Some points, each followed by its number:
array([-1.43, -1.28, -3.79,  2.18,  3.18, -1.18,  1.42,  0.96, -1.03, -1.13, -0.68,  0.56,  3.41, -2.06, -1.43,  2.89,  0.74,  2.11, -1.61, -2.27, -0.66, -1.04, -0.61,  2.57, -0.77]) 0
array([-0.72, -0.42, -1.47,  0.67,  1.13, -0.67,  0.55,  0.40, -0.42, -0.52, -0.26,  0.08,  1.28, -0.92, -0.41,  0.90,  0.26,  0.60, -0.55, -0.69, -0.17, -0.29, -0.43,  0.73, -0.46]) 1
array([-0.92, -0.30, -1.77,  0.75,  1.36, -0.64,  0.53,  0.71, -0.53, -0.48, -0.22,  0.24,  1.54, -0.98, -0.72,  1.20,  0.28,  0.69, -0.60, -1.00,  0.13, -0.46, -0.55,  1.03, -0.31]) 2
array([ 0.98,  1.26,  3.29, -2.19, -2.57,  0.73, -1.37, -0.66,  0.90,  0.61,  0.82, -0.19, -2.87,  1.68,  0.87, -2.47, -0.61, -2.04,  1.77,  2.17,  1.03,  1.20,  0.08, -2.16,  0.66]) 3
array([ 0.30, -0.05,  0.36, -0.05, -0.18,  0.26, -0.02, -0.01, -0.06,  0.35,  0.10,  0.04, -0.16,  0.12,  0.15, -0.01,  0.16, -0.07, -0.19,  0.17, -0.51,  0.03,  0.41,  0.16,  0.02]) 4
array([ 0.87, -1.12, -0.55,  1.02,  0.62,  0.81,  0.31, -0.33, -0.08,  0.37, -0.02,  0.40,  0.81,  0.30,  0.21,  1.19,  0.10,  1.23, -1.51, -0.61, -1.50, -0.56,  1.35,  1.00, -0.03]) 5
array([-1.03,  0.23, -0.75,  0.15,  0.87, -0.78,  0.12,  0.52, -0.10, -0.69, -0.35, -0.22,  0.48, -0.82, -0.71,  0.03,  0.01, -0.03,  0.54, -0.07,  0.81, -0.33, -1.17, -0.02, -0.24]) 6
array([-1.93,  0.96, -1.29, -0.20,  1.11, -1.45,  0.39,  0.99, -0.20, -0.96, -0.23, -0.24,  0.77, -1.44, -0.90, -0.04,  0.34, -0.31,  0.99, -0.46,  1.41,  0.16, -1.92, -0.08, -0.50]) 7
array([ 0.83, -1.17, -0.42,  0.96,  0.32,  0.83,  0.15, -0.52, -0.09,  0.40, -0.11,  0.24,  0.60,  0.48,  0.52,  1.19,  0.05,  1.32, -1.43, -0.56, -1.57, -0.65,  1.50,  0.96,  0.03]) 8
array([ 0.19,  0.28,  0.64, -0.41, -0.54,  0.35, -0.27, -0.13,  0.14,  0.19,  0.11, -0.16, -0.57,  0.43,  0.19, -0.55, -0.14, -0.49,  0.28,  0.57,  0.19,  0.43,  0.03, -0.46,  0.14]) 9
array([ 0.60, -0.63, -0.24,  0.64,  0.29,  0.45,  0.22, -0.33, -0.25,  0.07,  0.01,  0.20,  0.51,  0.34,  0.10,  0.89,  0.05,  0.79, -1.01, -0.38, -0.94, -0.30,  1.13,  0.66,  0.03]) 10
array([ 0.56,  0.00,  0.48,  0.02, -0.27,  0.45, -0.08, -0.02,  0.02,  0.39,  0.11,  0.12, -0.24,  0.39,  0.42,  0.20, -0.19,  0.03, -0.19,  0.16, -0.35,  0.09,  0.63, -0.04,  0.15]) 11
array([-0.11,  1.67,  2.33, -1.92, -1.90, -0.03, -0.96, -0.01,  0.44,  0.30,  0.26, -0.40, -2.41,  0.71,  0.32, -2.59, -0.39, -2.20,  2.13,  1.52,  1.72,  1.14, -1.00, -2.01,  0.35]) 12
array([ 0.32,  0.19,  0.61, -0.31, -0.42,  0.20, -0.22, -0.22,  0.24,  0.17,  0.35, -0.01, -0.48,  0.39,  0.22, -0.20, -0.19, -0.13,  0.21,  0.43,  0.08,  0.35,  0.14, -0.52,  0.24]) 13
array([-1.52, -1.70, -4.20,  2.48,  3.60, -1.09,  1.73,  0.94, -1.15, -1.23, -0.83,  0.57,  3.92, -2.17, -1.30,  3.42,  0.76,  2.60, -2.21, -2.49, -0.94, -1.49, -0.48,  2.82, -1.01]) 14
array([-0.41, -0.91, -2.03,  1.37,  1.83, -0.32,  0.83,  0.26, -0.49, -0.42, -0.05,  0.19,  2.02, -0.96, -0.63,  1.75,  0.36,  1.29, -1.26, -1.43, -0.84, -0.64, -0.10,  1.41, -0.35]) 15
array([-0.13, -0.63, -1.20,  0.94,  1.03, -0.07,  0.56,  0.15, -0.26, -0.11, -0.15,  0.17,  1.38, -0.52, -0.14,  1.39,  0.33,  1.10, -1.24, -0.84, -0.79, -0.49,  0.30,  1.01, -0.26]) 16
array([-0.29, -1.14, -2.20,  1.68,  1.75, -0.42,  0.90,  0.32, -0.22, -0.36, -0.41,  0.32,  2.13, -0.95, -0.57,  2.11,  0.47,  1.32, -1.61, -1.23, -0.96, -1.01,  0.26,  1.69, -0.27]) 17
array([ 0.44,  0.05,  0.63, -0.15, -0.42,  0.28, -0.24, -0.05,  0.09,  0.37,  0.02,  0.12, -0.34,  0.46,  0.33, -0.17, -0.15, -0.19,  0.02,  0.17, -0.07,  0.18,  0.31, -0.21,  0.13]) 18
array([ 1.22, -0.07,  1.34, -0.13, -0.93,  0.80, -0.33, -0.62,  0.29,  0.71,  0.27, -0.21, -0.92,  1.07,  0.63, -0.43, -0.26, -0.17, -0.16,  0.58, -0.59,  0.16,  1.08, -0.40,  0.54]) 19
array([-0.89,  1.03,  0.85, -1.11, -0.72, -0.57, -0.44,  0.31,  0.19, -0.26,  0.09, -0.20, -1.03, -0.07, -0.28, -1.37, -0.08, -1.25,  1.63,  0.82,  1.47,  0.42, -1.40, -1.13,  0.05]) 20
array([-0.28,  1.22,  1.41, -1.37, -1.29, -0.38, -0.58, -0.05,  0.36, -0.17,  0.22, -0.29, -1.57,  0.22,  0.07, -1.74, -0.37, -1.52,  1.69,  0.92,  1.34,  0.73, -1.02, -1.40,  0.13]) 21
array([-0.79, -0.28, -1.54,  0.73,  1.35, -0.63,  0.68,  0.25, -0.23, -0.47, -0.04,  0.13,  1.17, -1.13, -0.41,  0.94,  0.15,  0.72, -0.36, -0.81,  0.10, -0.31, -0.73,  0.89, -0.42]) 22
array([ 0.81, -0.08,  0.47, -0.01, -0.63,  0.69, -0.11, -0.51,  0.28,  0.39,  0.26, -0.08, -0.42,  0.67,  0.62, -0.11, -0.22,  0.15, -0.37,  0.31, -0.73,  0.21,  0.87, -0.33,  0.21]) 23
array([-0.14,  1.24,  1.56, -1.39, -1.44, -0.15, -0.60,  0.02,  0.33, -0.01,  0.22, -0.34, -1.64,  0.52,  0.09, -1.83, -0.37, -1.76,  1.74,  1.03,  1.27,  0.58, -0.68, -1.52,  0.33]) 24
array([ 0.37, -0.85, -0.84,  0.78,  0.59,  0.24,  0.30, -0.09, -0.19,  0.16, -0.20, -0.04,  0.90, -0.17, -0.06,  0.96,  0.13,  0.69, -1.01, -0.74, -0.86, -0.29,  0.59,  0.95, -0.22]) 25
array([ 0.38,  0.12,  0.56, -0.35, -0.67,  0.42, -0.32, -0.34,  0.14,  0.34,  0.21, -0.17, -0.74,  0.44,  0.26, -0.57, -0.15, -0.53,  0.28,  0.36,  0.02,  0.16,  0.20, -0.44,  0.26]) 26
array([ 0.35,  0.03,  0.34,  0.12, -0.29,  0.22, -0.05, -0.27,  0.12,  0.22,  0.09,  0.03, -0.28,  0.35,  0.20, -0.22, -0.11, -0.13,  0.06,  0.12, -0.16,  0.02,  0.50, -0.28,  0.15]) 27
array([-1.94,  0.52, -1.18, -0.20,  0.97, -1.45,  0.37,  0.93, -0.47, -1.01, -0.24, -0.26,  0.86, -1.53, -0.95, -0.03,  0.42, -0.43,  0.78, -0.34,  1.43, -0.05, -2.06,  0.12, -0.48]) 28
array([ 1.72,  3.52,  7.41, -5.07, -6.20,  0.94, -2.93, -1.12,  1.69,  0.94,  0.99, -1.11, -7.49,  3.16,  1.77, -6.61, -1.24, -5.40,  5.46,  4.82,  3.23,  2.68, -0.97, -5.35,  1.62]) 29
array([ 0.91, -0.40,  0.84,  0.00, -0.70,  0.39, -0.21, -0.63,  0.20,  0.46,  0.28,  0.20, -0.42,  0.80,  0.35,  0.02, -0.20,  0.13, -0.53,  0.18, -0.59, -0.01,  0.95,  0.03,  0.23]) 30
array([ 0.19, -0.61, -1.07,  0.88,  0.84,  0.17,  0.48, -0.05, -0.27,  0.22, -0.24,  0.22,  0.98, -0.30, -0.02,  1.10,  0.19,  0.96, -1.18, -0.72, -0.81, -0.40,  0.50,  0.89, -0.18]) 31
array([-2.68,  1.06, -1.67, -0.56,  1.15, -2.06,  0.40,  1.18, -0.20, -1.39, -0.40, -0.11,  0.72, -2.10, -1.57, -0.37,  0.37, -0.80,  1.68, -0.52,  2.51,  0.28, -3.35, -0.25, -0.69]) 32
New points follow, each followed by the numbers of its two nearest points above, looking only along the 2 directions in which the numbered points spread most, nearest first.
array([ 0.28, -0.21, -0.13,  0.32,  0.18,  0.03,  0.20, -0.09, -0.09,  0.09, -0.09,  0.23,  0.18,  0.07,  0.01,  0.39, -0.06,  0.35, -0.36, -0.25, -0.43, -0.02,  0.64,  0.25, -0.04]) ~ 4 11
array([ 1.69, -1.40,  0.43,  0.65, -0.34,  1.56,  0.08, -0.67,  0.13,  0.82, -0.10,  0.25,  0.13,  1.07,  0.54,  0.55, -0.45,  0.96, -1.61, -0.30, -1.72, -0.40,  2.33,  0.71,  0.39]) ~ 8 5
array([-0.65,  0.65,  0.65, -0.93, -0.48, -0.42, -0.25,  0.07,  0.12, -0.09,  0.07, -0.35, -0.95, -0.07, -0.18, -0.94, -0.15, -1.04,  1.18,  0.78,  0.99,  0.53, -1.05, -0.85, -0.07]) ~ 20 21
array([ 0.08, -0.11, -0.04,  0.15, -0.24,  0.13,  0.07, -0.05,  0.12,  0.07, -0.14,  0.05, -0.07,  0.30,  0.06,  0.00,  0.02,  0.15, -0.13,  0.01, -0.15, -0.26,  0.19,  0.08, -0.01]) ~ 4 27
array([-0.43,  0.13, -0.45,  0.21,  0.42, -0.10,  0.18,  0.15, -0.22, -0.10, -0.22, -0.24,  0.44, -0.45, -0.13, -0.01,  0.25,  0.12,  0.26,  0.02,  0.03, -0.24, -0.29,  0.29, -0.38]) ~ 6 4
array([-1.20,  0.46, -0.55, -0.35,  0.33, -1.01,  0.18,  0.53, -0.12, -0.73, -0.11, -0.18,  0.29, -0.95, -0.56, -0.32,  0.10, -0.53,  0.90, -0.10,  1.17,  0.16, -1.51, -0.17, -0.14]) ~ 6 7
array([-1.11,  0.08, -1.08,  0.31,  0.82, -0.69,  0.40,  0.54, -0.32, -0.69, -0.35, -0.08,  0.85, -0.88, -0.64,  0.37,  0.27,  0.14,  0.45, -0.51,  0.57,  0.05, -1.06,  0.26, -0.40]) ~ 6 22
array([-0.78,  0.14, -0.39, -0.22,  0.33, -0.50,  0.17,  0.50, -0.04, -0.39, -0.16,  0.05,  0.30, -0.42, -0.20, -0.09,  0.15, -0.08,  0.25, -0.01,  0.48,  0.03, -0.56, -0.10, -0.27]) ~ 6 4
array([ 0.87,  3.49,  6.74, -4.79, -5.45,  0.77, -2.60, -0.85,  1.55,  1.03,  0.99, -1.13, -6.51,  2.66,  1.46, -6.25, -1.22, -5.10,  5.01,  4.29,  3.22,  2.50, -1.18, -5.45,  1.18]) ~ 29 3
array([-0.50,  0.35, -0.20, -0.09,  0.16, -0.43,  0.03,  0.39,  0.12, -0.37,  0.24, -0.05, -0.04, -0.26, -0.23, -0.39, -0.08, -0.12,  0.44, -0.23,  0.36, -0.11, -0.65,  0.02,  0.22]) ~ 6 4
array([-0.38,  0.18, -0.29, -0.02,  0.13, -0.41, -0.10,  0.26, -0.05, -0.36, -0.02,  0.00,  0.08, -0.44, -0.19, -0.03, -0.01,  0.04,  0.13, -0.02,  0.30,  0.10, -0.41,  0.00, -0.23]) ~ 6 4
array([-0.40,  0.88,  0.52, -0.92, -0.46, -0.30, -0.26,  0.15,  0.04, -0.05,  0.04, -0.12, -0.65, -0.01,  0.02, -0.90, -0.09, -0.99,  0.96,  0.60,  0.99,  0.31, -0.66, -0.90, -0.03]) ~ 20 9
array([-0.99,  0.10, -1.07,  0.11,  0.79, -0.80,  0.49,  0.56, -0.21, -0.64, -0.25,  0.03,  0.84, -0.99, -0.65,  0.26,  0.15,  0.08, -0.06, -0.34,  0.63, -0.21, -1.10,  0.36, -0.45]) ~ 6 22
array([ 0.98, -0.08,  0.96, -0.30, -0.88,  0.84, -0.40, -0.54,  0.33,  0.42,  0.21, -0.01, -0.86,  0.99,  0.65, -0.59, -0.24, -0.28, -0.24,  0.60, -0.37,  0.09,  1.07, -0.50,  0.33]) ~ 19 23
array([-1.08,  0.23, -1.00,  0.23,  1.00, -0.78,  0.33,  0.48, -0.26, -0.64, -0.13,  0.09,  0.74, -0.75, -0.46,  0.61,  0.13,  0.13,  0.25, -0.51,  0.50, -0.27, -0.94,  0.27, -0.29]) ~ 6 22
array([ 1.39, -0.13,  1.36, -0.30, -1.29,  0.93, -0.79, -0.66,  0.32,  0.59,  0.20,  0.05, -1.31,  1.31,  0.83, -0.39, -0.31, -0.33, -0.10,  0.79, -0.76,  0.12,  1.37, -0.06,  0.58]) ~ 19 23
array([ 2.73, -1.08,  2.02,  0.21, -1.59,  2.00, -0.57, -1.22,  0.47,  1.46,  0.55,  0.22, -1.34,  2.08,  1.54,  0.00, -0.35,  0.49, -1.36,  0.68, -2.15,  0.05,  3.10, -0.10,  0.91]) ~ 19 30
